In the rows, zero is written as 128.
The rows of X fall into several groups, and each row is roughly a mix of its group's hidden directions.
X, 148 rows:
[[135 145 155 187 194 159 123 138 142 120]
 [135 177 145  83 138 142 178  79 110 124]
 [156 133 112 138 135  87 143 138 198 175]
 [100 108 111 113 137 197  82 144  91 133]
 [118  93 160 147 153 163 130 201 111 138]
 [ 97 159 135 146 139  75 115 147 192 149]
 [112 109 134 130 133 206 119 150 166  90]
 [ 91 135 139 161 101 176 125 128 193 147]
 [100 126  49 118 153 125 122 128  79 136]
 [145 124 132 136 116  47 170 121 155 153]
 [122  95 201 123  91 159 126 146 109 101]
 [166  71 120  80 117 143 159 136 167 147]
 [113 163 124 101  87  73  81 126 158 144]
 [ 94  97 107 126 118 175 124 129  91  65]
 [154 169 176 155 164 151 125  94 157  97]
 [ 98 198 113 104 108 113 103 174 122 143]
 [109  99 171 122 188 114 165 126 170 114]
 [129  84 122 131 174 177 167 162 161 128]
 [ 84  73  98  99 106 113 112 155 138 170]
 [150  81 147 107 111 144 111 191 151 166]
 [122 108 139 106 139 113 116 144 201 184]
 [123 112 159  74 166 156 171 125 129  83]
 [ 86 146 128 179 144 109  85 164 157 159]
 [148 129 127 115 130  82 140 133 174 200]
 [ 95  73 115 130 164 187 120 106 113 148]
 [160 101 134 122 142  98 103 134 207 108]
 [147 146  81 128 130 125 116  77  68  97]
 [114 192 123 104  68 112 109 147 141 153]
 [ 85 145 176  82  96  98 145  97 111 115]
 [154 161  79  96 173 115  99 136  89 107]
 [158 111 154 137  92  59 131 134  88 102]
 [151 133 131 154 103 122  93 145  76  64]
 [124  67 119 139 181 158 149 163 155 116]
 [104 146  49 106 159 144 113 116  99 144]
 [139 137 128 165 166 167 187 119  84 109]
 [178 128  92 118 101  87  99 111 134 181]
 [108 135 162 130 171 167 132  81 181 143]
 [112  69  95  95 102 105 149 166 141 162]
 [162 170 124 142 126  71 166  98 164 112]
 [139 125 109 105 120  80 160 114 189 172]
 [125 113 144 135 119  77 186  94  79 142]
 [ 67 152 137 139 120  83  96 149 162 159]
 [175 135 158 125  82 135  59 144 123 134]
 [123 185 158  74 145 130 148  93  93 129]
 [ 91 191 140 142 134 109 186 117 141 152]
 [120 112 127 123 185  74  97 158 134 171]
 [103 179 113 105 173 148 186 123 108 131]
 [ 93 135 109 121  85 111 144 150 186 176]
 [134 141 120 107 119 104 163  97 209 140]
 [137 137  98 161 168  73 133 121 174  92]
 [170 152 121  90 107 116 166  97 121  70]
 [120 163 105  87 164  97 125 115  99  69]
 [170  52 120 157 151 132 119 104 152 120]
 [135 112 118 156 126  89  58 171 125 100]
 [144 169 112 113 106 108 137  60 169 105]
 [ 82 118 140 178 159 116  97 168 127 169]
 [128 112 208 115  80 153 118 130 108 123]
 [ 46 146 129 141 140 111  99 112 151 159]
 [120 110 173 132 121  80 143 144 196 148]
 [111 166 168 126 143  64 161 101 123 155]
 [137 132 113 201 119 129 125 104 107 187]
 [131  88 124 171 170 136 168  82  99 108]
 [ 94 139 178 115 143 178 123 132  75 101]
 [140 156 105 138 205 161 145 133 104 158]
 [147 158 142 107  94 113 152  67 161  88]
 [ 83 123 101 100 122 110 168 145 191 149]
 [101 127 144 121 149 192 127 166 182 148]
 [122 167 149  56 159 142 155 125 115  95]
 [118 141 122 131 167  65  96 157 168 159]
 [118  85 130 153 166  72  92 116  98 155]
 [180 126 113  98 116  99 185 142 172 133]
 [133 107 162 155 158 159 152 201 130 113]
 [121  83 154 118 103 129 177  88 137  75]
 [134 185 131 121  65  95 104  98 111 136]
 [140 103 122 108 110 185 115 105  58 120]
 [128 191 102 149 113 127 136 140  74  85]
 [103 151  73 118 151 110 168 103 182 124]
 [142 187 139 106 107 103 191 107 150 137]
 [114 112 146 125 151 203 121 174 102 104]
 [157  79 156 146  84 134 124 152  93  82]
 [129  84 167 164 140 103 119 134  81  79]
 [122 104 129 166  67 163 101 128  81 146]
 [150  89 163 146 164 163  82 142 169 120]
 [154  65 167 126 100  86 136 117  91 124]
 [ 66 157 134 167 167 120 109 134 154 165]
 [ 95 164 118 154 118 134 153 139  49 135]
 [ 97  79 175 177 123 122 118 120 173 137]
 [134 156  93 113 106  81 140  61 154 119]
 [102 172  97 101 180 134 138 122 152 179]
 [148  71 164 112  88 138 159 127  82 146]
 [122 149  75 135 144  97 161 107 193 124]
 [100 170 125 129 158 113 169  95 182 159]
 [130  84 146 136 109 177 113 163  87  84]
 [109 112 104 115 157 164 112  89 184 171]
 [107 134 123 102  70  93  69 151 109 143]
 [152 200 118 121  98 119 131  80 103 147]
 [108 163  94 126 186 141 101 173 103 152]
 [120  81 150 157 155  74  91 147 101 151]
 [165 109 125 125 162 119 134  88 192  89]
 [124  70 130 104 187 133 111 166 154 109]
 [130 190 132 121 109  91 114  72 133  91]
 [134  97 139  92 126 183 108 155 178 161]
 [104 138 169 119 110  82 129  88  67 131]
 [121 100 163 147 122 169 130 162  86  71]
 [ 68 105 154 107 130 101 180  96 123 105]
 [170  65 157 142 104 124 119  78 138 112]
 [162 153 124 155 133  59 146 123 169 159]
 [129  86 167 146 139 165 141 198 122 119]
 [123 133  89 102 113  74 139  84 163 167]
 [112 188 113 132  97 189 160 141 137 113]
 [ 90  96  89  87  87  79 133 123 144 141]
 [103 114 104 113 198 128 124 105 147 182]
 [ 64 101 172  94 125 118 174 124 135 121]
 [177 146 123 149 120  69 146 123 180 148]
 [142 148 140 119 110  76 100  94  73 167]
 [143 141 118  87 102 104  93  83 112 186]
 [141 170 153  67  71 126 127 116 152 126]
 [130 143 102 174 158  69  98 146 151  94]
 [108 180  95 122  77 101 122 143 159 168]
 [142 103 162 181  68 132 124  94 110 147]
 [119 114 189 100  65 142 117 152 133 104]
 [164 106 132 125 158 111 121 118 210 108]
 [183  97  99 137  90  86 112 134 157 161]
 [106  76 110 123 118 191 123 155 128  85]
 [ 91  80 115 167 166 126  74 140 136 110]
 [ 96  99 111 149 157 121 156 183 153 176]
 [124 157  92 144 141 159 117 125  53  97]
 [151 101 113 130  93 114  87 180  76 111]
 [120 132 142  94 150 135 138 164 200 170]
 [146  73 142 149 184 148 142 108 100  91]
 [155 106  62 175 175 132 131 129 142 128]
 [129 141  94 142  62 174  96 114 121 159]
 [134  64 174 127  79 132 141 128 139 163]
 [158 114  43 123 116 129  93 125 134 149]
 [121  92 148 144 145 133  68 178 165 150]
 [177 124 116  95 111 104 195 139 162 130]
 [189 119 140 153 138 157 107 145  85  82]
 [121 161  92 119 161 103 166  76 102  93]
 [130 115 116 143  68 193 103 127  95 143]
 [113 152 152 123 160 158 175  78 170 147]
 [124 196 135  63 140 124 132 125 106 102]
 [145 143  81 123 150 114 118  75  75  94]
 [111 168  96 144  98 180  90 156 149 156]
 [ 87 116 149 177 104 122 112 143 167 182]
 [ 77 173  86 118 139 119 169 153 149 158]
 [111 137 142 106 139 177 137 170 191 157]
 [101 102 100 132 153 174 164 166 149  82]
 [144 100 153 195  88 145 135  95 106 154]]
In each list below, four rows fit none of the groups, and each other row fits one group, some only roughly. Which are they? Name them in the order they come.
  * Z_92: [129  73 166 159 129 123 164 176 152 103]
  * Z_895: [128  73 180 150  98  93 143  97 155 123]
  * Z_942: [ 98 144 104 128 210 150  99 118 146 140]
  * Z_475: [114 104 132 108  81 132 106 172  73 165]
  * Z_657: [118 178 154 132 165  62 140  95 133 126]
  * Z_810: [158 145 128 128 172  60 128  93 143 160]
  * Z_508: [ 88 139 138 137  78 177 140 136 104  76]
  * Z_300: [114 156 118 140 167 129 207 111 157 142]
  * Z_882: [144 131 178 119 150  59 143  93 153 140]
  * Z_563: [145  85 183 112 109  91 179 126 152 126]
  * Z_7: [139 163  73  81 164 136 108 140 124 171]
  * Z_477: [109 175 145  75  82  91 121 106 122 103]
  * Z_570: [104 114 121 138 155 114  72 171 136 187]
  * Z_203: [ 86 110 158 142 139 175 164 131 167 172]
  * Z_105: [133 192 145 154 131 152 146 108  68 113]
 | Z_657; Z_810; Z_508; Z_882
  * Z_84: [137 163  80 111 158 106 114 119 153 192]
  * Z_766: [123  93 110 102  79  99 163 117 121 187]
  * Z_880: [129  70 126 113 102 173 107 157  78 143]
  * Z_742: [116 111 175 148 175  84 171 125 106  99]
  * Z_63: [157 147  97 147 107  52 140  93 126 119]
  * Z_100: [ 85 153 117 158 118 181  85 133  83 120]
  * Z_407: [117  48 165 147 113 119 111 124 107 160]
  * Z_387: [149  76 157 162 167 163  97  99 151 127]
  * Z_222: [153 131  99  93 107 146 166  70  91 102]
  * Z_735: [125 169 130 112 184 142 167  89  83 127]
  * Z_702: [116 110 171 159 179 149 110 151 148 180]
 | Z_766; Z_100; Z_387; Z_702
  * Z_934: [149 123 169 176 147 153 152 172 148  84]
  * Z_765: [142 106  90  97  97  92 146  86 178 147]
  * Z_13: [114 160  72 139 183 136  83 119 115 151]
  * Z_937: [128 103 139 190 129 123 134 157 169 183]
  * Z_708: [141 109 138 156 154 170  84 171 172 103]
  * Z_686: [141 111 124 149 137  65  63 148 101 128]
  * Z_575: [123 159 117 113 195  92 114 143 177 111]
  * Z_748: [158 110 121 127 153  94 118  98  72  73]
  * Z_527: [ 91  97 137 148 186 127 139 155 177 100]
  * Z_323: [150 133 147 146 191 173 151 100  86 130]
  * Z_593: [109 112 140  79  96 197 118 152 111 148]
 | Z_937; Z_708; Z_527; Z_593
  * Z_389: [145 136 135 114  76  77  88 115  80 111]
  * Z_860: [105 122 176 116 155 175 172 169 145 107]
  * Z_769: [133 100 159 109  88 148 122 129  78 188]
  * Z_262: [116  64 148 110 144 165 118 114  94  81]
  * Z_650: [125  91 134 143  74 113  86 165 176 132]
  * Z_466: [125  67 103 170 165 156 167 124 146 116]
  * Z_631: [114  64 108 109 145 153 135 153 157 180]
  * Z_791: [ 98 166 123 147 160  76 148 113 185 129]
  * Z_723: [144 105 123 113 149  79 160  60 106 114]
  * Z_767: [153 167  63 134 129 119  80  94 134 142]
  * Z_619: [110 139 127  52  79 122 125 106 119  95]
  * Z_373: [146 164 111 115 154  56 153 120 111  89]
  * Z_382: [164 124 139 164  63 119  74 120 118 140]
  * Z_850: [129 105 134 119  86 112  75 175 175 147]
 | Z_389; Z_769; Z_262; Z_619
  * Z_513: [105 149 125  93  58  79 113 127 149 115]
  * Z_359: [141  88 142 133 129 197  85 140  90 138]
  * Z_376: [ 87 156 117 108 147 164  82 176  97 110]
  * Z_456: [ 84 170 105  91 132 172  87 135 100 113]
  * Z_290: [110 185 143  69  91  95 114 131 116 113]
  * Z_319: [143  62 165 128  88 121 151  82 135 122]
  * Z_730: [130 128 101 101 101 194 158  79 108 125]
  * Z_295: [177 107 107 152 123 139 132 179 188 137]
  * Z_44: [ 96  79 117 106 137 148 116 142 169 189]
  * Z_277: [ 98 137 126 106  98 194 105 161 146  89]
  * Z_553: [145  88 129 195 143 128 141  80 135  93]
  * Z_168: [136 108 199 119  89 146  83 156 122 120]
  * Z_774: [158 114 164  88 115 149 179 126 123  73]
  * Z_601: [146 121 174 140 154 194  82 141 128 146]
 | Z_376; Z_456; Z_277; Z_553
  * Z_995: [177 168 154 126 123 141 111  84 119  72]
  * Z_57: [132  86 162 148 199 159 121 119 128  99]
  * Z_148: [129 111 164  97  58 107  91 134 140 100]
  * Z_968: [143  81 164  84 133 115 176 107 163 148]
  * Z_764: [105 152  91 170 137 167  66 131 111 110]
  * Z_158: [121  92 157 102 163 102 176 157 132  79]
  * Z_326: [ 99 148  99 129 207 141 156 146 113 150]
  * Z_872: [139  96 199 134  73 144 130 108 128 145]
  * Z_843: [144 115 168 100  50 127 107 120 150 107]
  * Z_951: [139 134 120  88 182 153 101 148 187 111]
  * Z_207: [162  46 120 156  97 136 132 130 110 117]
  * Z_928: [161 116 128 129 157  58 128  85 101 156]
 | Z_57; Z_158; Z_207; Z_928
  * Z_837: [126 135 156 178 110 107 123 118 115  52]
  * Z_445: [187 166 166 126 165 111 142  94 106 106]
  * Z_419: [145  91 107 176 187 161 132 149 131 157]
  * Z_753: [153 151 104 159 117  57 148  89 144 115]
  * Z_874: [139  84 132 103  96 168 112 149  64 141]
  * Z_870: [100 125  72 106  93  88 164 128  94 151]
  * Z_399: [128  45 107 165 140 159 131 119 138 144]
  * Z_474: [126 193 146  98 149  85 126 102 100  96]
  * Z_578: [108 137  49 137 161 158 138 103 142 153]
  * Z_962: [135 131  52 130 145 118 129 123 190 142]
  * Z_905: [168 166 164 106  99 175 146 113  84 128]
  * Z_975: [205 151 140 133 134 138 133 102 121  76]
  * Z_422: [131 148  89 145  86 117 144  63  88 133]
 | Z_445; Z_399; Z_474; Z_578
  * Z_170: [113 138 164 145 125 124 131 120  62  66]
  * Z_358: [187 119 101 123 157 114 148 125  91  72]
  * Z_298: [176 167 148 159 170 120 135 123 155  78]
  * Z_377: [206 113 142 124 127 136 150 109  76 115]
  * Z_401: [ 97  71 100 106 127  62 125 135 136 147]
  * Z_9: [116 210 117 175 127 123 132  99 130 140]
  * Z_77: [ 53 148 100 109  97  98 127 124 123 163]
  * Z_481: [139 117 182 123  65 127  89 133 109  93]
  * Z_160: [ 88 137 120 192  83 117 107 118  98 155]
  * Z_470: [137 138  77 122 102 163  82 109 135 183]
 | Z_358; Z_377; Z_401; Z_9
  * Z_536: [119 125 164 107 164 167 116 123  83  70]
  * Z_381: [144 135 146 140  62 181 138 112  88 148]
  * Z_5: [129 105 122 118 109 126 152  52 168 164]
  * Z_717: [132  91 169 107 135  71 150 127 154 176]
  * Z_778: [124 159  88 119 185  95 129 135  72 136]
  * Z_954: [147 148 163 185  84 142 113 121 166 161]
  * Z_292: [135  92 142 173 137 170 188  99 110 118]
  * Z_552: [121 105 122  95 136 151 170 175 191 116]
  * Z_286: [150  70  96 170 157 152 137 147 117 168]
  * Z_205: [ 88 124 102  87 178 128 169 151 168 129]
 | Z_536; Z_381; Z_954; Z_286
  * Z_23: [152  97 169 108  61 127 106 117 145  93]
  * Z_254: [182 131  52 137 113 145 101 141 131 125]
  * Z_777: [165  97 110 193 145 131 138  93  88 112]
  * Z_167: [166 129 106 140 158 126 114 151 208 118]
  * Z_394: [111  68  96 160 159 133 103 141  85 102]
  * Z_509: [ 80 115  96  87  88 137 130 103  84 157]
  * Z_127: [117  65 106 162 165 155 173 123 148 123]
  * Z_243: [ 78 104 170 122 116 164 145 126 111  70]
  * Z_37: [ 95 143  96 105  68 111 124 133 125 186]
  * Z_780: [118 214 153 138 144 132 151  98 146 135]
  * Z_188: [ 51 126 116 139 136 112 127 147 150 182]
  * Z_164: [141  89 139 127 186 137 179 167 157 128]
  * Z_289: [127 114 184  71  86 143 118 158 102 124]
  * Z_116: [163 118 169 107  73 139  86 142 127  87]
 | Z_167; Z_37; Z_164; Z_289
